[537 533 440 494 506 482 548 496 375 482 793 462 436]
[462 481 552 471 470 439 567 558 626 477 237 406 592]
[580 405 601 545 584 512 431 485 542 575 537 613 456]
[356 395 463 518 739 470 399 407 416 608 774 974 189]
[296 297 590 510 673 497 384 454 671 628 191 977 415]
[520 535 428 497 531 511 509 499 368 499 866 501 397]
[119 584 329 422 414 518 435 525 370 434 467 519 435]
[ 90 618 235 415 303 552 504 517 336 283 442 260 548]
[303 283 495 521 795 492 343 422 527 626 561 999 245]
[498 515 427 504 610 525 461 421 349 553 926 655 253]
[203 523 372 489 472 535 445 492 408 471 451 646 426]
[416 427 437 524 687 518 426 417 358 619 847 873 189]
[496 501 446 500 612 538 482 434 348 548 918 608 279]
[733 413 639 557 611 506 477 488 577 597 559 568 476]
[336 344 581 508 673 498 397 466 671 602 134 880 429]
[388 364 591 476 537 520 437 523 646 578 103 649 556]
[336 357 604 486 614 506 391 466 667 599  86 815 450]
[509 512 532 489 451 436 567 569 614 419 294 362 619]
[890 447 676 586 594 432 517 527 619 594 551 430 577]
[324 333 477 530 756 499 354 395 450 612 699 998 204]
[546 731 387 446 173 540 613 549 384 341 539   0 728]
[487 443 536 461 397 472 508 537 630 541 189 477 613]
[542 550 466 483 488 512 540 513 400 436 715 420 490]
[471 494 422 523 634 528 453 404 334 569 908 716 220]
[ 84 626 245 408 298 518 521 536 363 306 445 356 529]
[756 681 503 509 198 536 666 585 436 344 543   0 758]
[868 687 549 558 248 502 686 570 493 399 529   0 756]
[999 533 692 600 493 409 620 527 637 571 526 313 666]
[319 341 505 535 760 483 356 429 496 640 619 999 234]
[536 546 430 495 536 486 524 477 363 503 866 502 356]
[488 423 538 522 564 527 415 488 528 597 509 654 422]
[283 301 535 515 764 503 351 446 584 661 413 999 304]
[276 314 558 514 718 486 363 420 652 652 323 999 314]
[353 693 332 425 154 557 572 538 350 293 525  20 675]
[ 78 618 278 405 335 515 459 512 340 340 449 415 506]
[448 411 583 460 512 456 494 544 651 559 102 510 615]
[549 546 512 496 448 472 572 564 534 437 463 346 601]
[436 710 355 426 181 559 599 536 358 294 522   0 703]
[999 603 666 614 419 451 659 528 607 512 552 132 709]
[427 430 431 529 701 534 431 403 356 562 871 833 191]
[966 652 606 555 290 455 699 564 520 432 566   0 751]
[956 490 683 592 547 328 617 527 640 559 533 349 632]
[397 396 566 455 517 512 460 532 643 559  75 575 598]
[630 693 473 474 201 536 619 557 427 324 543   0 746]
[292 342 585 516 698 479 390 445 668 634 214 978 375]
[881 438 678 562 620 451 531 508 619 587 548 484 572]
[187 654 243 420 233 552 503 535 292 293 465 189 629]
[999 551 708 588 512 429 632 532 636 541 536 229 681]
[361 374 582 468 592 530 445 494 672 592  67 712 503]
[994 652 606 549 327 482 685 570 546 411 543   0 753]
[ 97 585 283 404 397 517 454 516 373 401 445 508 448]
[542 569 526 513 442 490 575 565 534 431 414 328 600]
[312 481 431 489 516 530 427 487 455 507 479 690 411]
[329 692 343 420 202 553 554 531 337 293 487  76 650]
[775 411 665 574 592 486 490 512 601 602 547 551 508]
[556 553 503 515 439 496 555 561 499 400 512 350 604]
[283 313 562 511 777 506 314 439 547 658 464 999 286]
[999 654 622 545 366 467 669 533 584 463 551  47 719]
[553 550 493 494 493 510 565 519 414 435 658 370 520]
[249 489 407 474 485 509 425 491 425 504 478 679 416]

[630 693 473 474 201 536 619 557 427 324 543   0 746] 0
[ 84 626 245 408 298 518 521 536 363 306 445 356 529] 0
[890 447 676 586 594 432 517 527 619 594 551 430 577] 0
[956 490 683 592 547 328 617 527 640 559 533 349 632] 0
[249 489 407 474 485 509 425 491 425 504 478 679 416] 0
[966 652 606 555 290 455 699 564 520 432 566   0 751] 0
[336 357 604 486 614 506 391 466 667 599  86 815 450] 1
[536 546 430 495 536 486 524 477 363 503 866 502 356] 1
[553 550 493 494 493 510 565 519 414 435 658 370 520] 1
[ 78 618 278 405 335 515 459 512 340 340 449 415 506] 0
[999 603 666 614 419 451 659 528 607 512 552 132 709] 0
[292 342 585 516 698 479 390 445 668 634 214 978 375] 1
[283 301 535 515 764 503 351 446 584 661 413 999 304] 1
[187 654 243 420 233 552 503 535 292 293 465 189 629] 0
[448 411 583 460 512 456 494 544 651 559 102 510 615] 1
[580 405 601 545 584 512 431 485 542 575 537 613 456] 0
[733 413 639 557 611 506 477 488 577 597 559 568 476] 0
[537 533 440 494 506 482 548 496 375 482 793 462 436] 1
[436 710 355 426 181 559 599 536 358 294 522   0 703] 0
[303 283 495 521 795 492 343 422 527 626 561 999 245] 1
[296 297 590 510 673 497 384 454 671 628 191 977 415] 1
[999 551 708 588 512 429 632 532 636 541 536 229 681] 0
[488 423 538 522 564 527 415 488 528 597 509 654 422] 0
[868 687 549 558 248 502 686 570 493 399 529   0 756] 0
[549 546 512 496 448 472 572 564 534 437 463 346 601] 1
[546 731 387 446 173 540 613 549 384 341 539   0 728] 0
[542 550 466 483 488 512 540 513 400 436 715 420 490] 1
[999 654 622 545 366 467 669 533 584 463 551  47 719] 0
[319 341 505 535 760 483 356 429 496 640 619 999 234] 1
[329 692 343 420 202 553 554 531 337 293 487  76 650] 0
[336 344 581 508 673 498 397 466 671 602 134 880 429] 1
[416 427 437 524 687 518 426 417 358 619 847 873 189] 1
[ 97 585 283 404 397 517 454 516 373 401 445 508 448] 0
[775 411 665 574 592 486 490 512 601 602 547 551 508] 0
[520 535 428 497 531 511 509 499 368 499 866 501 397] 1
[ 90 618 235 415 303 552 504 517 336 283 442 260 548] 0
[471 494 422 523 634 528 453 404 334 569 908 716 220] 1
[361 374 582 468 592 530 445 494 672 592  67 712 503] 1
[556 553 503 515 439 496 555 561 499 400 512 350 604] 1
[119 584 329 422 414 518 435 525 370 434 467 519 435] 0
[462 481 552 471 470 439 567 558 626 477 237 406 592] 1
[496 501 446 500 612 538 482 434 348 548 918 608 279] 1
[994 652 606 549 327 482 685 570 546 411 543   0 753] 0
[427 430 431 529 701 534 431 403 356 562 871 833 191] 1
[312 481 431 489 516 530 427 487 455 507 479 690 411] 0
[498 515 427 504 610 525 461 421 349 553 926 655 253] 1
[756 681 503 509 198 536 666 585 436 344 543   0 758] 0
[999 533 692 600 493 409 620 527 637 571 526 313 666] 0
[397 396 566 455 517 512 460 532 643 559  75 575 598] 1
[356 395 463 518 739 470 399 407 416 608 774 974 189] 1
[487 443 536 461 397 472 508 537 630 541 189 477 613] 1
[388 364 591 476 537 520 437 523 646 578 103 649 556] 1
[353 693 332 425 154 557 572 538 350 293 525  20 675] 0
[283 313 562 511 777 506 314 439 547 658 464 999 286] 1
[881 438 678 562 620 451 531 508 619 587 548 484 572] 0
[324 333 477 530 756 499 354 395 450 612 699 998 204] 1
[276 314 558 514 718 486 363 420 652 652 323 999 314] 1
[542 569 526 513 442 490 575 565 534 431 414 328 600] 1
[203 523 372 489 472 535 445 492 408 471 451 646 426] 0
[509 512 532 489 451 436 567 569 614 419 294 362 619] 1
